Each path below is one point turned by a fixed rotation once a step. After each direction that follows a path, write how fast that rotation turns it, in deg/step (0 if it stays still).
Each turn is a multiple of 5 degrees from 10 to 175, or 0.
Each row of a path follows its step; steps can be skipped.
path 1
step 0: [ 14.5  44.6 -22.4   2.9  -7.0  -5.6   0.2 -17.2 -16.3  -9.7 -34.1   5.7
  28.7   0.5 -13.8   6.3  -9.2  26.0  19.4   0.5  10.1  -0.4  15.6  10.6
  -2.8 -15.6   3.5   2.8  10.6  -5.0   3.1  13.2  -3.3  17.8   1.0 -10.9
  -7.8  24.9  -9.0  -1.8  19.4  10.7  -0.6  -9.8  18.7  -1.8  23.7  -6.6
  -9.0   0.2  -8.7  -9.8 -23.7 -21.6 -12.6  -0.1  -2.6  46.9]
step 1: [  9.3  14.8 -10.8  -2.1  13.5  12.6 -15.9  17.5   0.7 -10.3  14.8  14.1
  28.6   1.9 -22.3 -18.0   1.2  16.7   5.8  19.9   3.9  -1.4  -5.6  10.5
 -10.2  10.4   5.5   0.3 -37.1  21.7  -1.8   4.8  23.2  21.1  -4.4  13.5
  -7.7  -3.0  19.8  -9.6 -13.9  -8.9  20.8  -3.6  18.3  12.7  22.0  21.6
  27.4  12.7   6.5  11.0  -9.9  18.9 -32.4 -21.0  -6.3 -28.4]
step 2: [ -7.7   8.8 -26.2   5.9 -16.5   2.9  25.8  16.4 -13.1  -9.2 -15.4   7.6
  14.6 -24.8  27.6  12.6  -1.3  32.9 -21.8  27.6   9.6   5.5  15.5   0.9
  16.2  -3.4  -2.6   3.5  -5.5  -1.4  13.4  17.2 -15.4 -19.7   1.7 -17.2
  -9.4 -24.0  11.5   2.2   8.0  19.2  17.1 -13.5   3.7   9.2  -0.7 -26.1
  -5.7  -6.1   9.0  -6.4  -5.7   9.2  17.2 -44.7  -0.6 -18.7]
step 5: [-28.7   2.3  -1.0  22.5  12.4   8.3  -0.6   9.0 -18.6 -12.3 -23.8  24.2
  18.1   4.4 -20.6  -5.1   5.3  14.5 -18.3  25.2 -17.1  -7.3   6.9  23.6
   6.2   6.0  15.8   6.3 -12.8 -31.6 -15.4  -1.7  12.2  -2.1 -14.8   2.5
 -10.8 -16.8 -11.9  -8.8   8.1   7.4  28.1  18.6 -10.4  28.3 -13.0   3.0
  -9.5  -1.5  10.3  -1.6 -23.5   2.3   6.1   7.3  23.6 -34.1]
step 6: [-14.2  38.3  26.7  -3.1   7.0  -1.7   1.0   1.3  -7.4  -4.7  -9.4  -8.8
  -2.9  23.3 -12.6   1.2  -3.0  15.3  15.1 -13.6  14.9  -1.1  -8.2  25.7
   4.1  -7.5 -17.6  16.6  26.9   2.9   6.9  27.5 -15.6  10.8   8.6 -35.7
  -3.8  -3.3  15.4   5.5  19.2   8.9  21.6 -16.7  30.1  23.8   9.5 -34.4
   2.7   5.6   4.3   1.7   4.8  19.1  25.7  -1.6   9.8  -0.9]
step 7: [  7.7  19.7 -17.3  16.3  13.3  -6.5 -28.2  -6.4  47.8 -19.3  -4.8  10.5
  12.4  -6.7  -3.2  11.6  -6.5   5.5  13.0   3.2  22.5   4.6 -25.6  22.9
   8.5  27.1  32.7  31.0  -9.5 -10.4   5.0   1.8   1.3  23.2   4.2   2.6
 -18.6  14.6   1.7 -16.9 -22.3  11.7  25.2   2.4   4.4 -27.4  -0.4  -1.4
  -6.4   1.3  -7.1  -3.4  -5.4  -3.4  -1.7  -4.9   5.3  -8.0]
step 8: [ -9.2  36.0   7.7   9.6   6.1   6.3   2.5   3.0 -23.5 -29.1  14.4   6.0
  11.0  -9.7 -28.7 -19.5  10.2  -6.8 -20.1  11.5   7.0 -19.6   5.7 -11.8
   7.2 -12.8  -0.9 -17.6  -5.6  -9.6 -23.3   7.3  14.8 -12.0  -9.3 -18.8
 -14.0 -13.3  41.2  -3.5   0.8  28.2  25.7   6.7  -7.7 -31.0  -2.1  -5.7
  -7.3  -4.3  -1.2  -9.2  -2.7 -15.7  15.4 -21.1 -11.8 -12.4]
step 9: [ -3.1  37.0  -6.8   6.2 -12.7 -12.6 -19.0  40.0  21.9   1.9 -15.5  -4.7
  11.9  14.9  -9.7  -1.2 -12.7  18.2   9.0  14.6  -6.6  20.1 -12.1  -0.7
  -0.4   6.6  -8.0  -2.0   3.6  -1.4 -20.3   5.6  12.0  -5.0 -13.3 -11.0
   2.2 -32.1   0.2 -11.0 -19.8  20.3 -10.8 -24.6  -2.3  42.7   2.2 -18.8
 -12.7 -23.1 -18.2   1.7   0.9  -8.7  16.4  16.6  21.1  -6.1]
step 12: [-12.5  30.0 -10.1 -14.0   5.3  -3.5   2.3  17.8 -39.2   2.6 -11.3  19.7
   3.5 -19.9 -13.3  -8.1  -2.3  -4.7   2.1   5.3   6.4  -5.9   1.8  13.8
 -31.8  -0.3   6.1   8.3  24.7  -2.3 -14.4   9.0   5.9  13.8   8.8 -28.2
 -33.5 -19.9  18.7 -14.6   1.9  -2.4 -10.8 -32.0  -9.3   1.1  16.2  16.3
 -14.3  -5.3 -18.9  16.3  -8.9  28.7  -0.3   0.8  25.5   0.4]
Speeds:
[ 0.0 -1.5  8.6  2.7 -3.5 -2.8  4.9 -7.8  0.8 -2.8 -9.3  4.6  4.2 -8.1
  2.4  3.9  5.7  2.0 -9.0 -0.7 -5.1  0.6  4.2 -4.3  9.7  1.9  4.2 -1.2
  1.1 -1.3  3.5 -3.9  0.5  1.9 -7.4 -3.4 -1.9  3.4  0.7 -4.6 -3.2  2.8
 -2.3  5.4 -3.0 -3.6 -1.6 -0.9 -5.2  6.4  2.4 -0.6 -5.7  2.1 -1.0 -3.1
  3.6  3.4]
135
[ -4.8   1.5  -2.3   1.9  -0.6  -5.7   2.5  -5.8   2.5  -1.4   9.8  -3.8
   2.8  -4.6  -3.9  -1.2   0.0  -1.2   3.5  -1.9   4.5   4.2  -3.6   0.6
   5.2   1.4  -3.1  -5.0   2.0  -7.8   8.5   3.0 -12.2   6.6   1.5  -4.4
   3.1   8.0  -7.5  -3.3  -3.7  -1.6   1.1  -2.7   1.5   1.8  -8.5   0.3
  -0.1  -2.8  -3.3   0.6  -1.8  -1.6  -1.4  -0.8  -5.5   1.2]
100
[10.5  0.8 -2.2  0.5 -0.5  2.0  4.1  2.0  5.0  3.7  3.4 -4.5  1.3  2.5
  0.5 -2.5  6.6  0.3 -1.9  7.1 -0.4  8.5 -0.1 -4.2  3.8 -7.3 -2.4  2.3
  4.3 -4.6 -4.9 -2.7  2.5 -4.6 -1.7 -1.6  7.2 -6.7  1.5  2.2 -9.8 -0.2
 -4.9 -5.7 -3.7 -5.2 -7.6 -3.7  0.5  0.3  3.0 -4.3 -1.1 -5.1 -2.3 -2.7
 -1.6 -5.4]
60
[ -1.6  -2.4   2.9   7.2  -2.0   1.8   5.4   1.8  -4.1  -2.4  -3.1  -3.4
  -6.9  -6.0  -3.2   7.6  -5.4   3.5   0.4   9.6   8.9   3.4   2.1   0.0
  -2.2   4.1   6.3   3.7   4.2   3.2  -3.3   5.3   0.9   1.6   1.5   1.5
  -1.0  -4.8  -3.7  -4.0  -0.5  -0.7   2.5   0.8  -6.0  -2.1  -2.1  -1.0
  -2.6   0.3   4.2   2.2   2.8  -0.6  -6.3   8.2 -11.4   2.1]
140
[  4.6  -3.1  -2.0   3.6  -7.1  -1.8  -5.8   1.4   4.4   5.9   2.8   5.9
   0.2  -5.4  -3.4   1.2   3.8   5.6   5.0  -6.6  -0.7   1.6  -0.4   4.4
  -2.2  -2.4  -3.9   1.8   0.9  -2.8  -0.7 -10.7  -5.9   5.4  -5.3  -0.8
  -2.0  -5.3   6.7   1.6   3.8   2.1  -1.4   0.5   0.7  -2.5   4.6  -4.3
   1.4   4.2  -0.9   7.7  -3.4   3.0  -0.9   8.6  -9.1  -2.1]
120
[-1.0  0.5  2.9 -3.2  4.3 -3.8  2.8 -5.5 -1.2  5.3  3.7  2.0  9.4 -0.5
  0.6  5.1  2.4 -4.3  6.0  6.0  6.4  6.7 -1.4  2.4  4.3  0.5 -0.7 -0.3
  3.9  3.4 -2.2 -6.9  6.8 -1.4 -1.9  1.1 -5.5 -1.5 -3.1 -1.8 11.9 -8.3
  6.2 -2.5  4.0 -3.7  1.4 -5.4 -3.1  0.9 -4.4  1.4  3.8  0.9 -4.4 -4.7
  3.2 -3.6]
65
path 2
step 0: [-16.3  18.7 -20.8 -18.7  -9.0  -5.5   8.0  23.9 -15.9 -10.1  -9.8 -10.1
  -8.1 -15.4  31.0  33.8 -22.9  13.1   2.9  -1.0   6.4  14.0 -13.4 -22.3
  -5.9 -26.0  -5.3  -9.8 -10.0   4.0  -5.1 -23.0 -10.4   8.3   7.5 -12.6
  11.6 -36.3  13.1   0.9  20.8  -0.2  31.6   0.7 -21.5  28.0  20.8 -13.0
  10.8   9.1   8.5  -5.3  31.2  -7.1   2.1  22.6 -27.3  16.2]
step 1: [ -5.1   9.1  40.2 -11.1 -20.8 -17.6  15.5  25.5  28.7   8.3   2.9   4.8
 -12.0  31.2 -12.3  15.9 -23.4   9.0  18.2 -32.2  31.4  -2.2 -30.4   6.4
  21.8   0.7 -16.7  -2.1  20.9  -4.7   3.3 -28.3 -16.2  10.1 -25.6  15.6
 -15.6  -1.1  -0.4  -1.6  21.3  -3.6   3.4  27.4  -5.0   5.6  20.5  -8.2
  -7.4  -3.6   4.4  -8.5  15.6  12.7   5.7  -5.9  -2.0 -16.1]
step 3: [-32.1  46.4  40.0  -5.0 -31.5  -2.7  24.0   4.9   6.0   4.9  -4.4  -3.9
  -9.9 -37.3  32.6   0.6 -18.3   8.7  -8.9  23.3  -2.1  15.6  33.0   1.0
 -17.0  -5.6  -7.7  -4.0   0.6   8.6  10.6   8.7   6.5  -8.4   1.4  -2.8
 -11.7   4.1  15.4 -12.5  28.3  -8.7  17.6  12.1  21.3   2.6   3.8  -8.9
  -1.3  13.3 -14.0 -19.3   7.3  -1.3  21.5  -7.5  -5.4  14.5]
step 4: [ -4.5  44.1   9.8   3.8  26.1   9.3  11.6 -12.0  -3.0 -12.8 -25.0   1.4
  19.9  -6.8  14.5  22.3 -14.2 -17.1  34.0 -11.0  11.1  -6.3 -12.4  29.2
   4.0  -1.3  -5.2 -17.5  17.1   1.2  13.1 -24.4   8.8 -25.3 -10.0  13.2
   3.7  11.3  18.7   6.5   7.1 -20.4 -11.4  19.6  10.0  -8.2  23.0  -7.6
  18.5 -28.6  20.8  -0.8  -2.2  25.4  21.5  17.1  18.5   4.8]
step 5: [-14.5   3.6  -3.3  23.9 -29.4   3.5  24.0  -0.1  33.5  12.5  21.3 -26.9
 -15.7  11.1  31.6   1.7  14.4  -8.4  14.9 -18.4 -12.2  22.4   4.4  -2.6
  -7.1  -4.7 -38.3 -28.1  16.4  17.3  -7.9  -6.1  -4.5 -17.7  -1.0 -13.0
  30.7  12.9  21.6  19.3 -20.8 -18.5 -21.3   0.6  -1.1 -13.3  12.0  11.4
  -4.1 -15.3  16.6  14.6  13.4 -12.3 -12.7  -9.8  14.0  -2.8]
step 6: [ 10.6  17.3   6.2   2.1 -10.8   2.1 -14.6  -5.3   4.2 -10.2 -14.7  -5.4
 -27.9  -7.7  51.0   7.9   5.7  21.4  21.5 -13.9 -20.1  -5.2  15.0 -31.9
 -12.4   4.0 -18.9  -9.8  22.1 -35.4 -19.6   3.8  13.7 -24.0 -18.7   3.5
   0.6   6.3  -0.9  -5.9   3.0  33.1  26.0   3.6   0.2   4.4  14.0  -6.3
 -16.8 -23.4 -25.6  -5.1   6.3 -13.7  17.1  19.4  -1.3  12.8]
step 9: [  6.7 -12.9   5.4   8.4  -0.4  -8.0  -2.9  21.7   6.4  10.7   5.6  29.3
 -11.7  -6.1  28.9  -4.6 -19.9  15.7 -31.6  -5.9  -5.2   1.4 -19.2 -31.8
  -9.0 -22.0 -32.4  14.1  19.0  13.1   0.0   1.7  -6.0 -15.0  13.8  10.0
  -7.5 -13.5  23.5 -11.1   4.0  -4.6  42.6  39.6   9.9  13.0  33.2   4.4
   5.2  -5.9   7.1  14.5  20.0  -6.5  21.8   8.0   9.6  -2.5]
step 10: [-10.5  19.0  24.2 -21.9   6.8 -17.9  -0.7  20.4  27.8  11.9 -41.6   7.4
  16.7   7.0  12.7 -16.2   0.8  23.3  18.0  -5.1   6.0  23.1 -24.1   2.9
  -8.2  -0.3 -11.7  30.1  10.7  14.1  25.1  -7.0 -23.6  -3.2  -4.6  16.6
  17.2  -7.7 -14.4  26.5   3.7  36.6  -2.2   4.2  -0.7   2.6  13.9 -17.8
  13.7 -25.5  23.0 -19.0   1.4 -17.3   4.7   9.3  -2.7 -14.3]
step 11: [  6.5  16.4   1.5 -12.3 -12.3 -31.4  18.3  11.0  -5.1  21.6   8.9 -12.0
  13.2 -21.2  -4.5  16.7 -10.3  11.8  12.4 -13.6  -7.9  15.5   9.0   7.6
 -22.2  22.8  -0.5 -30.8   3.9  34.3   8.5  -5.4   6.7  32.2 -11.3 -23.9
  -3.9  -6.0  43.1  10.7  -5.2  20.9  22.5   8.8 -10.7  -6.0  -2.8   6.1
  14.1 -16.1  19.7 -15.4  36.8 -11.2  -3.5   3.9 -14.4  -8.3]
Speeds:
[-0.2  1.8  2.4  2.3  2.8 -1.7 12.9  0.1 -1.6 -2.6 -8.9  5.4 -0.6 -1.4
 -5.1 -3.7  4.3 -0.1 -1.1  1.9 -6.2  4.9 -3.1 -3.7 -3.0  1.7 -3.8  1.3
  2.1  3.2  9.3 -4.5 -2.4  9.3 -2.3 -1.7 -9.5  4.1  5.7 -3.0  1.6 -3.6
 -4.2  0.3 -0.6 -1.7  5.3 -0.1  2.8  2.0 -4.3 -6.4 -0.5  2.5 -3.3 -1.5
 -7.2 -1.4]
40
[ 3.8  1.8 -0.6 -3.5 10.4 -8.8  1.6 -3.7 -3.6 -5.8 -1.9  1.2  3.2  0.7
  6.2  8.3 -2.4 -1.5  0.0  9.2  2.0 -1.0 -7.6 -2.0 -3.0  3.3 -0.3 -2.3
 -3.9 -1.0 -4.7 -4.1  2.0 -0.6 -0.1 -0.9  1.7  6.2 -0.9  7.4 -4.7  4.5
 -2.7 -3.4 -3.9  6.4  4.7 -4.2  2.2  0.1 -5.2  5.9 -6.3 -5.1  1.9 -1.8
 -2.6  4.6]
175
[-0.5 -3.7  0.2 -0.3  8.0  4.2  3.8  1.9  5.7 -2.2 -2.4 -1.8  1.2  7.1
 -2.5  0.0  4.1  6.1 -2.6  0.2 -5.5  0.2  0.5 -7.7  9.3 -2.8  0.7  0.4
 -4.3 -8.6 -4.8  2.3 -1.3  2.6  7.3  2.9  3.7 -2.1  6.4 -4.0  6.4  8.3
 -3.5  3.4 -2.9  3.1  1.0  6.2 -0.2  0.6  1.4  8.0  5.9  0.0  1.8  2.3
 -5.6  2.3]
40
[-4.5 -0.4  3.7  2.3  2.8  0.2 -8.1 -1.5  0.2  1.2 -3.1  1.0 -2.7 -8.9
  3.3 -8.2  7.8  0.4  1.9  2.9 -2.1 -2.4 -0.5 -2.0 -1.6 -3.4 -7.2 -2.6
  5.6 -7.5 -0.5 -3.1  0.6 -4.3  5.0 -3.4 -4.3  4.2  8.0  4.2 -9.0  3.1
 -5.5  5.5  1.1 -5.6 -3.4 -2.7  1.0 -0.1 -3.1  5.9  0.2  1.0 -0.3  5.3
  7.5 -3.7]
25
[-5.5 -2.7 -3.6  8.4 -0.4 -6.1  1.0 -6.2  4.9 -1.0 -1.9 -6.0  6.4  1.2
 -9.6 -2.9 -5.3  3.6  2.2 -4.8  2.9 -2.9  4.9  3.8 -4.1 -2.6  3.2 -3.6
  2.7  4.4 -5.5 -4.3  2.0  2.6 -6.4  2.0 -1.7  1.9  0.8  5.9  0.1  7.3
 -1.3 -1.0  4.8 -0.4  7.3  1.8  2.2  3.1  1.4  8.6 -0.9  5.9 -3.2 -0.6
 -1.7 -6.6]
115
[-4.3 -1.3  7.2 -1.7  0.2 -3.9  2.3  0.7  5.3 -2.2 10.2  0.1 -4.4  1.9
  6.1  4.6  3.5 -1.2 -9.7 -6.1  5.5 -0.3 -2.2  7.7 -0.1  2.7 -1.3 -1.7
  2.1  6.2 -1.8  6.9 -1.2 -0.8  8.2  3.1 -6.2  0.7  3.1 -1.5 -0.2  5.3
 -8.5  0.3  5.9 -1.0  2.5  0.0 -2.2  7.7 -3.8 -2.8  0.3 -4.0 -2.1 -3.1
 -2.6 -3.6]
170
